[[0.040, 0.075, -0.027, -0.005, 0.026, 0.139, -0.004, -0.026, -0.007, 0.062, -0.031, 0.095],
 [0.001, 0.117, -0.044, -0.079, -0.001, 0.165, -0.029, -0.067, -0.106, 0.014, -0.107, 0.132],
 [0.039, 0.076, -0.028, -0.005, 0.026, 0.140, -0.004, -0.026, -0.007, 0.061, -0.032, 0.095],
 [-0.114, 0.055, 0.130, 0.058, 0.005, 0.007, 0.071, 0.081, 0.061, 0.014, 0.186, 0.063],
 [0.001, 0.056, 0.107, 0.054, 0.044, 0.038, 0.078, 0.076, 0.051, 0.034, 0.110, 0.038],
 [-0.200, 0.063, 0.126, 0.067, -0.032, -0.028, 0.051, 0.071, 0.082, -0.008, 0.234, 0.101],
 [-0.174, 0.060, 0.128, 0.063, -0.021, -0.018, 0.058, 0.076, 0.074, -0.001, 0.221, 0.089],
 [0.009, 0.056, 0.104, 0.055, 0.045, 0.040, 0.077, 0.077, 0.052, 0.036, 0.105, 0.038],
 [0.037, 0.056, 0.082, 0.056, 0.053, 0.046, 0.068, 0.068, 0.053, 0.044, 0.077, 0.045]]
0.037

[[12.6, 56.4, -18.6, 59.5, -4.2, 13.4, 19.3, 22.5, 95.2, 68.2, -34.7, 20.1],
 [-24.7, 56.7, -105.7, 65.6, -102.9, 30.4, -81.7, 122.4, 172.1, 47.5, -137.5, 43.3],
 [-0.8, -32.1, -75.7, 38.8, -34.6, 64.9, -42.5, 103.0, 55.8, 37.1, -7.9, 96.8],
 [-18.2, 27.3, -120.8, 77.8, -82.8, 43.3, -59.1, 107.7, 156.9, 78.0, -103.3, 74.4],
 [4.0, 4.2, -16.8, 11.8, -33.0, 42.2, -44.9, 95.9, 40.5, -16.4, -18.6, 45.9],
 [-46.4, 37.2, -163.4, 66.1, -161.6, 49.8, -145.5, 189.6, 203.6, 29.4, -185.8, 73.3],
 [41.0, 33.3, 95.3, -5.3, 63.3, 10.7, 52.9, -6.9, -30.3, -12.8, 68.4, -9.2],
 [-0.9, 27.0, -67.3, 60.2, -38.4, 36.4, -22.7, 72.0, 109.5, 67.6, -52.9, 56.1],
 [47.6, 37.9, 75.3, 32.9, 89.9, 6.3, 98.5, -52.9, -7.9, 56.0, 80.1, 2.1],
 [7.3, 40.9, -5.2, 27.3, -22.7, 22.5, -20.0, 63.5, 67.1, 9.4, -34.7, 18.7]]
7.3

[[-0.4, 0.1, -1.1, -1.4, 0.3, -0.4, -0.9, -1.1, -0.7, 0.9, -0.2, -0.4, -0.2, 0.8, 0.3, -0.9],
 [-0.1, -0.6, -0.4, -1.1, 0.0, -0.4, -1.0, -0.7, -0.3, 0.0, -0.8, 0.0, -0.5, 0.2, -0.3, -1.3],
 [-0.7, -1.7, 0.8, 0.6, -1.1, -0.5, -2.7, -0.7, -1.2, 0.6, -1.2, 0.3, 1.2, 0.4, -0.6, -1.0],
 [0.1, -0.1, 1.1, -0.2, 0.9, -0.9, -0.4, -0.9, -2.1, -1.4, 0.4, 0.5, -1.0, -0.8, -0.6, 0.0],
 [-0.3, -0.8, -0.6, -0.5, -0.8, -0.1, -0.3, -1.1, -1.1, -0.2, -0.3, -0.1, -0.4, -0.2, -0.8, -0.2],
 [-0.1, -1.6, 0.2, -1.8, -2.0, 0.1, 0.2, 0.5, -2.9, -1.0, 0.9, 0.6, 0.4, 2.3, 0.7, 0.9]]
-0.1

[[-0.3, 0.3, 1.4, 1.3, -0.5, -1.9, -1.0, 0.4, -0.9, 0.2, -1.2, -0.8, 0.7, 0.3],
 [-0.4, 0.8, 0.6, -0.2, -0.7, 1.1, -1.8, 0.2, -0.6, -0.2, 0.3, -0.1, -0.5, 0.1],
 [-0.2, 0.5, 0.5, 0.1, -0.3, 0.3, -0.9, 0.3, -0.6, 0.0, -0.1, -0.3, -0.1, 0.3],
 [-0.3, 1.0, 1.1, 0.9, -0.2, -0.6, -0.9, 0.8, -1.3, 0.4, -0.8, -0.9, 0.3, 0.9],
 [-0.2, 0.3, -0.2, -0.8, -0.3, 1.6, -0.8, -0.1, 0.1, -0.3, 0.7, 0.3, -0.7, -0.2],
 [-0.2, 0.4, 1.0, 1.1, -0.1, -1.4, -0.4, 0.5, -0.9, 0.3, -1.0, -0.8, 0.5, 0.5],
 [-0.2, 1.2, -0.1, -0.9, 0.0, 2.7, -1.0, 0.4, -0.6, 0.0, 0.8, 0.0, -1.1, 0.6]]
-0.2

[[0.8, 2.1, 0.9, 0.3, 1.0, 2.2, 1.0, 0.8, 1.1, 1.1, 0.8, 1.0, 1.7, 2.4],
 [1.5, 1.9, 0.6, 0.1, 1.7, 1.5, -0.3, 1.4, 1.1, 1.8, 1.8, 1.2, 2.1, 1.4],
 [1.9, 2.1, 0.8, 0.0, 2.0, 1.6, 0.2, 1.9, 1.4, 1.7, 1.6, 1.1, 2.2, 1.5],
 [-0.4, -1.5, 0.8, 1.6, 0.0, -0.8, 1.8, 0.0, 0.1, 0.5, 0.7, 0.7, -0.4, -0.8],
 [0.9, 0.3, 1.1, 1.6, 0.2, 0.3, 1.2, 0.8, 1.0, 0.1, 0.2, 0.6, -0.2, 0.4],
 [0.1, -1.0, 0.7, 1.5, 0.2, -0.9, 1.1, 0.4, 0.2, 0.0, 0.3, 0.4, -0.6, -1.0]]
0.1

[[-22.183, -4.022, -24.838, 5.557, -3.144, -1.145, -11.271, -12.599, -6.183, 2.835, -9.519, -4.692],
 [2.087, -23.760, -5.751, 4.802, 5.055, 0.768, -23.834, 6.671, -8.138, 0.078, -0.363, 11.171],
 [-13.234, -0.937, -14.212, 11.073, -5.953, -3.447, 20.713, -7.390, 9.500, -7.243, -15.777, -2.493],
 [23.366, 12.604, -5.002, 6.714, -0.490, -2.082, -10.876, 20.857, 7.948, -12.736, 21.694, 1.225],
 [-6.892, -5.734, -2.327, 9.322, -2.758, -1.809, 27.507, -4.013, 11.345, -5.744, -18.047, 1.696],
 [-8.194, -19.357, -9.688, 2.721, 2.330, 1.696, -25.214, -2.417, -11.315, 5.231, -4.420, 4.189],
 [-7.300, -20.178, -9.255, 2.770, 2.822, 1.589, -25.439, -1.779, -11.230, 4.830, -4.023, 4.842],
 [-10.270, -2.717, -10.316, 10.918, -4.755, -2.820, 24.031, -5.795, 10.653, -7.307, -17.139, -0.586]]
-10.270

[[0.7, 0.0, 1.1, 0.3, 1.1, 0.1, 0.8, 0.5],
 [0.7, 0.5, 0.4, 0.5, 1.0, 0.8, 1.6, 0.9],
 [0.8, 0.9, 0.5, -0.2, 0.4, 0.7, 0.9, -0.7],
 [0.0, 0.9, 1.1, 1.1, 1.4, 1.1, 1.0, 0.7],
 [1.0, 0.5, 0.4, 0.6, 1.0, 0.0, 0.0, 0.3],
 [0.0, -1.9, 0.5, 0.8, 0.9, 1.8, -0.5, 0.1],
 [1.1, -0.3, -0.2, 1.1, 0.6, 1.2, 0.5, 1.5],
 [-0.5, 0.9, 1.3, 0.6, 0.7, 0.7, 0.2, 0.1],
 [0.2, 0.8, 1.0, 0.7, 0.4, 1.3, 1.2, 0.7]]
0.2
---
[-2, 25, -53, 47, 17, 42] yields 47

[[-26, 18, -7, 13, 14, -15, -36],
 [-7, 22, -46, -7, 8, -24, -25]] yields 8

[[42, 36, -52, 53, 8],
 [48, 45, 28, -41, 49],
 [42, 37, 15, 17, 7]] yields 15

[[10, 38, 41, -45],
 [-53, 17, -15, 17]] yields 17

[52, -11, -19, 13] yields -11

[[-35, 7, 4, 23, -4, 39],
 [45, -17, 20, 34, 1, 18]] yields 34

[-58, 38, 41, -4, 9] yields 41
---
[[ -52.281 -122.222  -86.553  173.481  175.555  155.678  -68.927]
 [-162.837   87.030  141.537   18.336  -34.270   85.126  -30.911]] -> -162.837

[[ -48.096  -50.028 -106.514   92.093  -46.420]
 [ -85.009  -77.555 -168.629  143.577  -76.418]
 [ -49.888  -49.253 -101.654   93.560  -41.916]] -> -49.888

[ 15.9 -13.9   0.1 -11.5] -> 15.9

[ 11.39  -3.30  -9.25 -14.70   5.85   2.84   5.25] -> 11.39

[-1.3  1.3 -0.3  0.8] -> -1.3

[-0.158 -0.145 -0.089  0.133 -0.165 -0.081] -> -0.158

[ 0.9 -0.9  1.4 -1.6 -1.3] -> 0.9

[[-0.09 -0.13 -0.16  0.18]
 [-0.09 -0.13 -0.15  0.18]
 [-0.16 -0.13  0.07 -0.16]] -> -0.16
---
[-0.801  1.206 -0.765 -1.917 -0.129 -0.629 -1.166] Answer: -0.801, -1.166

[-1.847 -1.640  1.739 -0.211  1.283  0.591] Answer: -1.847, 0.591

[[ 12.417   3.037   5.413   3.919   0.968]
 [-11.410  16.887   3.003  14.434   0.554]] Answer: 12.417, 0.554

[-0.04 -0.08 -0.07  0.16 -0.12] Answer: -0.04, -0.12

[ 17.3 -11.7   5.8  -5.2] Answer: 17.3, -5.2

[ 118.806   -5.942  158.028   97.254  -69.485 -169.987 -138.931] Answer: 118.806, -138.931

[[-0.15  0.20  0.19  0.20  0.21]
 [-0.05  0.09  0.05  0.10  0.07]
 [-0.04  0.09  0.07  0.09  0.09]] Answer: -0.15, 0.09

[-0.025  0.029 -0.142  0.091] Answer: -0.025, 0.091
---
Q: [2227, 7260, 8104, 8977]
A: 8977
Q: [45, 94, 67, 55, 75, 11, 70]
A: 70
Q: [74, 24, 89, 74, 90]
A: 90
Q: [495, 528, 190, 937]
A: 937
Q: [847, 995, -501, -269, -382, 761]
A: 761
Q: [33, 253, 8, 118]
A: 118
